A: several groups of rows, each row roughly a mix of its group's hidden directions:
A (116 x 10):
[[ 15 -13   7 -20 -14   7 -13   3 -10   0]
 [-22  12   5  -9  -4   6   4 -13 -19  -2]
 [ -6   9 -18   2  23 -12  11   2  -7  -5]
 [  7 -23  -5   6   0 -11   6  -4 -11 -20]
 [ -6  11   5  24  17  11  12  -1  -4   2]
 [ -1  -2   9  11  21  -8  -1  20  12   8]
 [  3  12   7  21  -7  -3  13 -14   8 -13]
 [-31   7  -6  -7  -8 -11  -1   1  -3   3]
 [ -7  -5  -5 -19 -12   9 -17   6 -17   0]
 [  3  -4  12 -11 -22  14  -8  -9 -13  -2]
 [-24  11  -3   6  20   3   4   3  -9  -5]
 [-12  11   3  -1  -1 -21  -9 -21   9   4]
 [ 19 -14   7   3 -14  16 -10  -6  -1  -8]
 [  2  -4   8   5  -1 -20  18   2  19  10]
 [  9  -6   2  17   7  -6   4  20  20  -1]
 [-13  10   8 -11 -15  12  -6 -20  -4   8]
 [  6   9 -12 -11 -29   0   0  10   3  -4]
 [  3   1 -10  -4  -3  21 -18  -4 -16 -12]
 [ -4   3  17   6 -25   3  -3 -15   9  -6]
 [-31  12  -8   8  -2  -7   1   3  -3  -1]
 [ 17 -10  -5   5   8   6  11  22  -9 -10]
 [ 18  -7 -23  -8   3  -3 -13   2  10  -7]
 [-11  17   1   0   4 -16  -9  -9  17  12]
 [-24   6  13  10  15  -3  14   2  -1   0]
 [ -5  10 -21 -13  12  -7   9 -12 -11  -7]
 [  6  -1  12   0  -5  12   6 -10 -29   3]
 [  0   0 -11 -15  -7  12   7  13  15 -19]
 [-18  11  -7  -6 -14   6  10 -13 -12 -10]
 [ 21  -8   0 -17  -8  17   0  -9  -4   5]
 [-11  13   1  -3   1 -20 -11 -18  12   4]
 [ 18 -12   8   8  -3 -13   7   2  20   7]
 [  2  -1  -5   7  27 -10  14  11  -8   4]
 [-11   7  15  11  -8  -7  19 -10 -14  -3]
 [ 10  -3   1 -12   3  12 -26   2 -14   5]
 [ 16   1  -1  10  13 -10  12  -9  21   0]
 [-13  11  10  -3   4 -14   1 -25   6   5]
 [-10   4  -1  19   5  -3  16  17  14  -9]
 [ 24  -3  -7  13   6  -9   1  -5  19  -7]
 [ -9  15   2  11   9  -5  21 -12 -11  -8]
 [ -1 -25   1  16  -3  13  -4   2  -7  13]
 [-20  10  12  -7 -13  13   0   2 -16  -6]
 [ -9  12   2  -4   5  14  13 -10 -24  -1]
 [ 16 -10   2  13  16   1 -11  17  12   3]
 [ 12 -12  -6   1  -8  -8 -16   9  23   0]
 [ 19   9  -6  13  -7  19   7  -8   6 -11]
 [ -9   7  -9  -7   8 -18   2 -18  17   4]
 [  8 -17  -7   3  -1  -2  15  12  -4 -23]
 [ 10   2 -15   7   6 -12   2  20  18   1]
 [ -7  -3   7 -25 -16   2  -5 -17  -7   3]
 [-14   3   0 -19  -9 -15  -1 -20  -2  -3]
 [ 21  -8   7 -10  14   4  14  -6  10  11]
 [  0 -12  -9  -7  -3  13   7  28  -6   4]
 [  0 -11  -6  -3 -21  -2  -3  25  -3  -7]
 [ 22  -2  -2  -4 -17   4   0 -16  15  -7]
 [-16   2  11  -1 -16   9  -3 -21  -7  11]
 [ -8  10   9 -13 -16  14   5 -16 -11  -4]
 [  6  -6 -12  11 -15 -11  -1  19  10 -12]
 [ -2  -4  -2  17  12 -28  -1   1   9   2]
 [-13  11   4 -18 -21   1   3  -8 -13   1]
 [ 12 -11 -12 -18  -4   5  -5  -3  -3 -22]
 [ 12   3  -8   4  17 -18   5  17   8  -9]
 [-11 -21  -6   5  -8  -1 -17 -12  11   8]
 [ 19  -8  -8  -7  10  13 -17   8  -5  10]
 [  4   1  11 -20 -24   0  -7  -2  -7   9]
 [  8  -6   3  12  -9  19 -14  18   9   3]
 [  0   2 -19   3  -2 -22  -2  -2  20  -7]
 [-10   7  15   3 -12   8  15 -12 -19   0]
 [-11  11  22  11  -3   5  -4 -14 -15  -1]
 [-19  13  -4 -13  -3  10  -5  -6 -21  -4]
 [  4   7  11  19 -16  -2   5 -11  15 -11]
 [-12  -6  11  -3 -20   3   6  20 -12   1]
 [ -1   8  -6  27  11   6   2  17   3  -6]
 [-12   4   9 -13 -17  12  -2 -12 -18  -3]
 [ 13   0 -14 -19   3  10  -6  13  10 -13]
 [  4  -6 -15  10  13  -5  10 -24   4  -6]
 [ -2  13 -13 -15 -22   5  -7  12  -6  -4]
 [ 25  -5   2   1 -13   0   4 -12  17  -5]
 [ 11  -9  10  11 -18  -4  15   0  18  -4]
 [  1 -16   7  17  -4   9  16   8 -18  -1]
 [-14  -6  -5 -29  -9  -3  -5   3  -5   8]
 [-20  -8   5   1 -18  -1   2 -21   2  -5]
 [ 17  -2 -12  -9  15  -7  -1 -14  18   3]
 [ -3 -12   3   4   9 -26  -5  13  13   6]
 [  7  -9 -10   2  13 -15 -22  -2  10   9]
 [ 16   2  16  12  15  16   5  -9  -6   3]
 [ 19  13   2 -13  11   1 -11  -6 -17   6]
 [-13   3  17  -3 -13 -20  11  -8   8   4]
 [ -7  -7  10  -3 -27  -4  -3  16  -9  -5]
 [ 12   0 -15  15  16  17   0  12  -2  -4]
 [-12   6   6  13   5  12  -1  26   2 -10]
 [  5  -2  -4  16  17  -8   3  19  17   1]
 [-16   3 -10  12  15 -11  -7  20   2   0]
 [ 12  -7  -8   4   8  -4  15  21   1 -17]
 [-18   9   2  -7   4  15  -9  -3 -22  -4]
 [-19  13  13   8  -2  -8  12 -15  -7  -7]
 [ 21 -11   0 -17   7  10   7  -2 -10  11]
 [  3  -8  -7  12  14 -15  -5  21  13   3]
 [-10   8 -26  -2  11 -15  -2   1   3  -9]
 [ 14  -5 -15  -8  12   2 -14  16  14   0]
 [  3 -13   6 -24  -5  11  -9   2  -9  13]
 [-14 -12  -8  11  -1  -6  -8   4  25   8]
 [ 12  -8  -2 -16  -3 -18   4  -8  20   3]
 [-11  15  11  20   9   8  -2 -13 -11  -2]
 [  5  18   4 -15   4  -6 -16 -19  -6   8]
 [-11  14  12  12   9  -9  10 -20   7   3]
 [ -6 -12  24   3 -13  -3 -12   9   8  10]
 [-10   5  14 -16 -19   9  -5  -3 -16   2]
 [-18  13  -3   1   2 -17  -5 -20   7  -1]
 [-16   9   2 -12  -1  14 -11  -2 -22  -3]
 [  6  -4 -12  -3   7  11  -5  24  18   3]
 [-22  13 -10  -3   4  14  -5   5 -18  -2]
 [  2  -4 -18  -2  17 -24   0   8   9  -2]
 [ 26 -10  11   8  -6  -3  11   7  12  -3]
 [ 14  -6   8 -15 -20   3  -2 -19   7   0]
 [ -4   4 -18   2  10  17 -17   4 -15  -4]
 [ -8   4   4  -6  -3  22 -15   2 -20  -8]]
the four rows of each list that fit no group, in list order (the others fit one group, some only roughly):
  * Z_78: [ -5   7   2  -5  20   2  18 -15 -16  -2]
  * Z_524: [ 19 -19  17   3   2  -6  -2 -10   9  10]
  * Z_688: [ -9  11  -4   5   7 -15   7  12  24  -4]
  * Z_272: [ -7   2  16 -10 -27  11   0   0  -8  -4]
  * Z_114: [-25   1  -2  -9 -19  -9  -6   8  -9   0]
  * Z_636: [ 25  -9 -15   8  -2   2  -5   8  13  -6]
  * Z_662: [ 5 10  6 12  9  3 20 23 -5  2]
  * Z_643: [  2 -10 -10  10 -10   0   8  28   5  -5]
  * Z_439: [  5  -2 -30  -1   1   3 -13  10   1  -9]
  * Z_965: [ -1  -8  14 -17 -22   5 -12 -10   2   5]
  * Z_668: [-10   4  -1 -13   2  13 -13 -13 -23  -2]
  * Z_168: [ 17 -12  -7  -9  -1  15  -2  14  18  -1]
  * Z_5: [  5  -3  -4   8  23 -13  20   6   7   3]
  * Z_403: [ 22 -11  -3 -16 -18   2  -7   1   7   4]
  * Z_917: [ -1  -1  14   0 -23 -21   5  -5   9  -5]
	Z_78, Z_168, Z_5, Z_403
  * Z_336: [ 12 -10 -15  10   5  -4   2  24   6  -8]
  * Z_941: [-11   1   3 -10   8  12  -9 -19 -21  -1]
  * Z_102: [30 -5  0  6  6  2 16 -5  6 -2]
  * Z_984: [-22  10   5   9  -8 -20   9  -3   8  -1]
  * Z_27: [-12  -1  -3  12  26 -11  12  -6   8   1]
  * Z_844: [-14   2  -6  -3  12  15  -6  16 -18   8]
  * Z_125: [  4   6   0 -14   4  10  17 -19 -17   0]
  * Z_183: [ -2   1   3 -23  -6  10   4 -17 -17   3]
  * Z_283: [-23   4  -5   2  12 -24  -1   4   0  -1]
  * Z_281: [ -6  -2   9  -9 -29  11  -8   2  -8  -2]
  * Z_289: [-20  16   6  19   3   2  -3  -9 -11  -5]
  * Z_101: [ -4  12  -9  13  24  -1   5 -16  -4   0]
  * Z_657: [ -2   6   2 -11   3 -19   4 -22  16   5]
  * Z_85: [-24  12  11   1  -1  -1  12  -5 -16   7]
	Z_336, Z_281, Z_101, Z_85
  * Z_29: [  3  -5  -7  25   4  -8  -4   1  17 -15]
  * Z_902: [ 15  -5 -10  -2   8 -20   2   0  18  13]
  * Z_263: [ -2  -2  -5   1   6  23  -8  12 -22  -1]
  * Z_697: [ -5   4  -8  15  13 -13  19  13  -5  -8]
  * Z_267: [-26   2   6   0  -6   8 -15  11 -10   4]
  * Z_186: [-24  14  -6  13  11   7  -1  -3 -11  -1]
  * Z_907: [-26  11  -2   5  -2   8  -9   1 -18  -2]
  * Z_737: [17 -9 -3 -4 16 15 -5 20 -6  2]
  * Z_780: [ -6   3  -1  14  19 -23  13   5   2  -2]
  * Z_35: [  1   6  -5  10  14 -18   3  17  18   1]
  * Z_133: [ -2  -3  -4 -14  -3  -1 -23 -23  -2   4]
  * Z_61: [ 10  -8 -18  -8   7  -9  -8  11  17 -14]
  * Z_423: [  3  -2   8 -20 -12  18 -13 -11  -6   7]
  * Z_240: [  8  -6   1  16 -15   3  10  14  18 -11]
  * Z_360: [19 -6  6 10 11 15 16 12  1  3]
	Z_29, Z_697, Z_737, Z_423
  * Z_148: [-16   4   2 -13  -9 -21   4 -13  11   5]
  * Z_944: [ 28 -12   8   6   2 -12   7   0   9  -6]
  * Z_84: [-10  -3  13 -12  -9  20  -7   0 -17   8]
  * Z_231: [-11  10   6  -7   5  24  -3 -12 -14   6]
  * Z_459: [-23   5  21  14  -6  -7   0   0  -2   1]
  * Z_323: [-11  12  13   5  12  15  -1 -14 -16   6]
  * Z_644: [  9 -11 -11  -8   1  20 -14  14   5   9]
  * Z_961: [ -3  -8   8   1 -19 -15  15  15  11   0]
  * Z_378: [-2 -8  0 21  5 -5 18 20  5 -2]
  * Z_971: [-14   1   9  -3 -19  12  13 -14  -9  -9]
  * Z_249: [-14  13   1  10  20  12  -5 -10 -12  -6]
  * Z_684: [  0  -8   0  10  -6   8  22  21   0 -12]
  * Z_727: [-10   4  -7  22   8   0  -3  13  16 -13]
  * Z_567: [-18   8   1 -16   4   1 -12 -19 -11   6]
	Z_944, Z_231, Z_249, Z_727
  * Z_271: [ 25  -5   8 -10  11   7   2 -16   4   7]
  * Z_549: [  8 -12   1  15   6   0  18  17 -14  -8]
  * Z_434: [ -5   1 -13 -12   5  20 -11  12 -16   5]
  * Z_223: [  3 -10 -12   1  16 -19  -8  15  13   5]
  * Z_543: [ 21 -10 -20   3   8   1   8   9   9  -8]
  * Z_656: [  1 -20 -12  12   8  -9  -7  12  17   0]
  * Z_389: [ -3  10  13   4  -9  -4  16 -25  -3  -6]
  * Z_375: [ 16  -4  -7   3  12 -15  12   9  20   3]
  * Z_276: [ -3   1  12 -14 -27  -9  -5  -8   6   4]
  * Z_538: [-12   5   3  -2  25   6 -15   3 -15   6]
  * Z_436: [-13   1   6  -8   2  16   9   7 -25  -2]
  * Z_819: [  7  -7   3  17   7   3  18  21 -10  -1]
	Z_543, Z_375, Z_276, Z_436
  * Z_82: [  6  -4   0 -15  -4   5  -7 -21 -18 -12]
  * Z_613: [ -9  15  13 -10  -2  -1  14 -17 -16   3]
  * Z_273: [  1 -10   6 -14  -9   1 -12 -26  -6   7]
  * Z_804: [ 14 -19  -1   1  -9  18 -13  13   3  -1]
  * Z_914: [-19  10   2  12  18 -14   9   2  -8  -2]
  * Z_318: [ -2   4  -3   7   4 -23  15  15  14   0]
  * Z_384: [-14  -3  13 -13 -19  10 -15  -3  -5   6]
  * Z_846: [ -7  19  16   4  -1  -2   1 -11 -16  15]
  * Z_735: [-19   9 -10  -6  17   2   2 -14 -16  -2]
  * Z_817: [-7  8  0 18 21 -8 17  8 -7 -2]
	Z_613, Z_273, Z_804, Z_318
  * Z_94: [ -3  11   9  -7  -4 -10  -6 -27 -13   1]
  * Z_586: [  7  -2   7   4   6 -25  17  -4  15   4]
  * Z_541: [ 13   2   4  -9  10 -13   0 -23  15   3]
  * Z_813: [-20  17  -9   4  17  -7 -10  -4  -9   0]
  * Z_460: [-20   4  20   0 -18   7  -7  -7  -6   2]
  * Z_269: [ -6   7  12 -17 -14  13   9  -5 -18  -2]
  * Z_936: [-15  -3  12  -7 -21 -15  11   8   3   4]
  * Z_868: [ 18  -4   3  -5  -5 -19  -1 -14  19  -2]
  * Z_108: [ -8   8  -5  21  15 -17   9   7   6  -7]
  * Z_775: [ -6   7  -9   0  -2  16 -22  13 -14   5]
  * Z_443: [ 23 -10  -8  -6  15  18   0   5  -2   3]
	Z_586, Z_813, Z_269, Z_775
  * Z_864: [ 22  -6 -13  -3  13   0  -3   9  18  -5]
  * Z_430: [  0  14  -1  12  15 -14   6  17  12   8]
  * Z_744: [ -8   2  11 -22  -3  -2  -8 -21  -7   9]
  * Z_579: [  8 -13 -14 -14  -1   3 -23  -9   1  -6]
  * Z_606: [  3  10 -11  22  22   8   1  -5  -1  -4]
  * Z_559: [-16   1 -11  -3   3 -18   4  18  15   1]
  * Z_195: [  6   8   9  -5  -7  19  15   8 -20  -2]
  * Z_406: [ 22   0 -16  12  16   2  -3  -1  12  -6]
  * Z_75: [ -6   2   2  -6 -29  12   3  12  -9  -3]
  * Z_740: [ -1  -4   6  17   2  -8  25  12  -8 -10]
  * Z_826: [-22  12  11   2   4   6  -5 -15 -16   3]
  * Z_69: [ 20 -17  -9   2  -5   1  12   5  17  -7]
  * Z_177: [  9  -2  -7   0 -19  20 -11  -1  -8 -15]
	Z_864, Z_559, Z_75, Z_69
  * Z_755: [-23   4  19  14   3  -8   6   7  -8   4]
  * Z_244: [ -9   5  11  -6 -13   5  -8 -25  -8   9]
  * Z_477: [-14  10  13  -5  11   9 -14  14 -13   6]
  * Z_306: [-27   1   4  10  10 -15  -4   5  -5   9]
  * Z_510: [ 10   4 -19   6   9   2 -10  23   9  -3]
  * Z_33: [ 22 -10   3  -9  -9  12 -11 -10  13   0]
  * Z_315: [-20  16  -3  -5   4   8   3   5 -23  -1]
  * Z_919: [12 -3 -9 19 11  6 15 16 10 -2]
  * Z_416: [ -5  15 -19  -1  13   3 -22  -2  -5  -3]
  * Z_630: [-16  11 -13  -8   8 -13  11 -18  -6   2]
  * Z_221: [-12  11   9   3   2 -13  19 -19  -7  -6]
	Z_306, Z_33, Z_315, Z_416
  * Z_943: [  6   7  -3 -19   0  11 -22 -11  -1  12]
  * Z_901: [-20  10  -2 -12  12   0  -1 -11 -19   5]
  * Z_155: [ -4  -1 -11  18   1  15  -1  23 -10  -6]
  * Z_652: [-18  11 -11  14  15   4   7  12   0 -12]
  * Z_646: [ -1   2  20 -17 -14  -4  -6 -12   7  12]
  * Z_719: [ -8   4 -15  19  19  -5  -9   0  13  -4]
  * Z_113: [ -6  10  -5   5  14 -19  13 -20   2   0]
  * Z_227: [ 4  0  0 17 14 -7 12 24  6  3]
  * Z_918: [ -7  13  16   9  -9   8  13 -17  -9  -6]
  * Z_239: [ 10  -4  19 -14  -3 -11   8 -16  10   8]
  * Z_246: [ 22 -13   1  -5   0  -1  16  13  14   4]
  * Z_241: [ -1   2   2 -11 -30   2   8 -13  -5  -5]
  * Z_380: [-17   7   1  14   5   2  23  13   1   7]
  * Z_933: [ 10   2 -22  12  17  -2   3  16   5  -3]
  * Z_433: [ 14 -10  -5  -4  -2  16   0  18 -19  -6]
	Z_646, Z_719, Z_113, Z_433
  * Z_412: [ 10  -1  -6 -14 -23  14 -10  -8  -3 -10]
  * Z_770: [ -8  17  -2  11  25   1   3 -13  -5   6]
  * Z_248: [ -5  -5   1  -7 -10   9  -9  29  -7   7]
  * Z_481: [ 19  -7 -13  10  15 -11   7  -2  15  -4]
  * Z_347: [18 -6  9 14 -8 23 -4  8  4  3]
  * Z_184: [ 22  -7 -13  -6  16  -5 -12  11   1  -5]
  * Z_391: [ 23 -10 -10 -12 -10  10 -10  -1  11   1]
  * Z_245: [ -1 -13  -2  20   6   1  11  23   6   5]
  * Z_801: [-24   6   2   8  14 -19   5   6  -6  -1]
  * Z_671: [ 15 -13  17  -1 -11   5  14  16   0   4]
  * Z_546: [  4   8 -11   0   8 -16  -6 -23  16  -3]
  * Z_455: [13 -7 -6 18 -2 11  0 23 -1 -9]
  * Z_814: [-14  14   1  21  13  -1  12   5  -9  -6]
  * Z_784: [ 11  -7 -16  15   6   8   4  22   4  -5]
  * Z_861: [-10  -4  12 -24  -5   1   1 -11 -16   9]
	Z_412, Z_770, Z_248, Z_481
  * Z_791: [  4  -1   4 -23   9 -11  -6 -20  -5   9]
  * Z_839: [ -7  -3   2   3  -6  15  -2  -6 -28 -13]
  * Z_550: [-20  12   5  11  13 -11  14  -4 -11  -3]
  * Z_966: [-14   5   0   6  24 -15  11   2   7   7]
  * Z_209: [-14   6  21  18   9  -1  12   4 -11   4]
  * Z_274: [-15  11   2   3  12  17  -8  -6 -20   2]
  * Z_143: [ -4   8   7  -9  -9  -8  15 -26  -5  -7]
  * Z_204: [22 -8 -8 -6 -8 -7  5 10 20  0]
  * Z_991: [ -8  -7   1  18  -2 -12  22  10  -2 -13]
  * Z_978: [-16   9   1   4  18  19   2  16  -2  -3]
  * Z_111: [ 20  -9  -8   6  15   3 -18  12   6   1]
	Z_791, Z_839, Z_204, Z_978
  * Z_38: [-11  -1   7  -5 -19 -18  -7 -13  14  -6]
  * Z_280: [  8  -1  -1   9  -1 -15  19  21  11  -3]
  * Z_782: [ 13  -8   2 -20  -8  19 -13   3   1   7]
  * Z_153: [ -2   6  -8  20   4 -16  11   1  20  -5]
  * Z_441: [ 8  1  1 12  9  0 19 25 -2 -4]
  * Z_882: [ 27  -6  -1  -7  -8   5 -14 -10  10  -1]
  * Z_150: [-22   7   8   5  -2  17  -7  10 -15   3]
  * Z_866: [ -6   1   2  18  18 -10  13  10  16   1]
  * Z_526: [-19   4  18  -4  -9  14  -2  -2 -16   7]
  * Z_724: [  2 -11  -2 -16 -14  18  -7 -14 -10  -8]
  * Z_598: [-15  12  -2   9  -2 -20  12  11  10  -7]
  * Z_63: [-19  -1  12   5 -17   8  11 -15  -7   0]
  * Z_548: [  0 -11 -13 -24 -10   2 -14  10  -6   0]
  * Z_392: [ -8   9   2  14  11 -22  -6  -3  12  14]
  * Z_475: [  4   5 -12 -13   7   9 -24   4 -14   3]
	Z_280, Z_782, Z_882, Z_598
  * Z_105: [ -1 -12   1   9  -2   9  -7  28 -13  -1]
  * Z_440: [-24   8   2  12   2   9  14   0  -5 -14]
  * Z_900: [-11  15  10 -10 -11  -4   5 -23  -7  -6]
  * Z_605: [ -4   8   0  -4  13  15 -14 -17 -18   1]
  * Z_595: [ -5  -1  10  11   2  18  12  19 -14   5]
  * Z_454: [  4 -13  -1 -22  -4  10 -19  -5  -1  12]
  * Z_558: [ 21 -17  10 -18  -6   2   7   3   3   6]
  * Z_923: [  4   2   1 -15 -14  -1  -8 -26   8   6]
  * Z_395: [  1   0 -16  -6  -8  20 -20  12   1   0]
  * Z_173: [ 13  -7   0  -8  14  24   3  10 -10   8]
  * Z_23: [  9 -12 -11   8  10   2 -17  18  13  -2]
  * Z_426: [ -5  -1  -6  11  30 -11   6  -3   6   4]
  * Z_539: [  7 -11  13  19  17   1  -1  13  12   1]
  * Z_91: [ -1   0  -3  12  15 -18  13  11  16   6]
	Z_105, Z_454, Z_923, Z_23
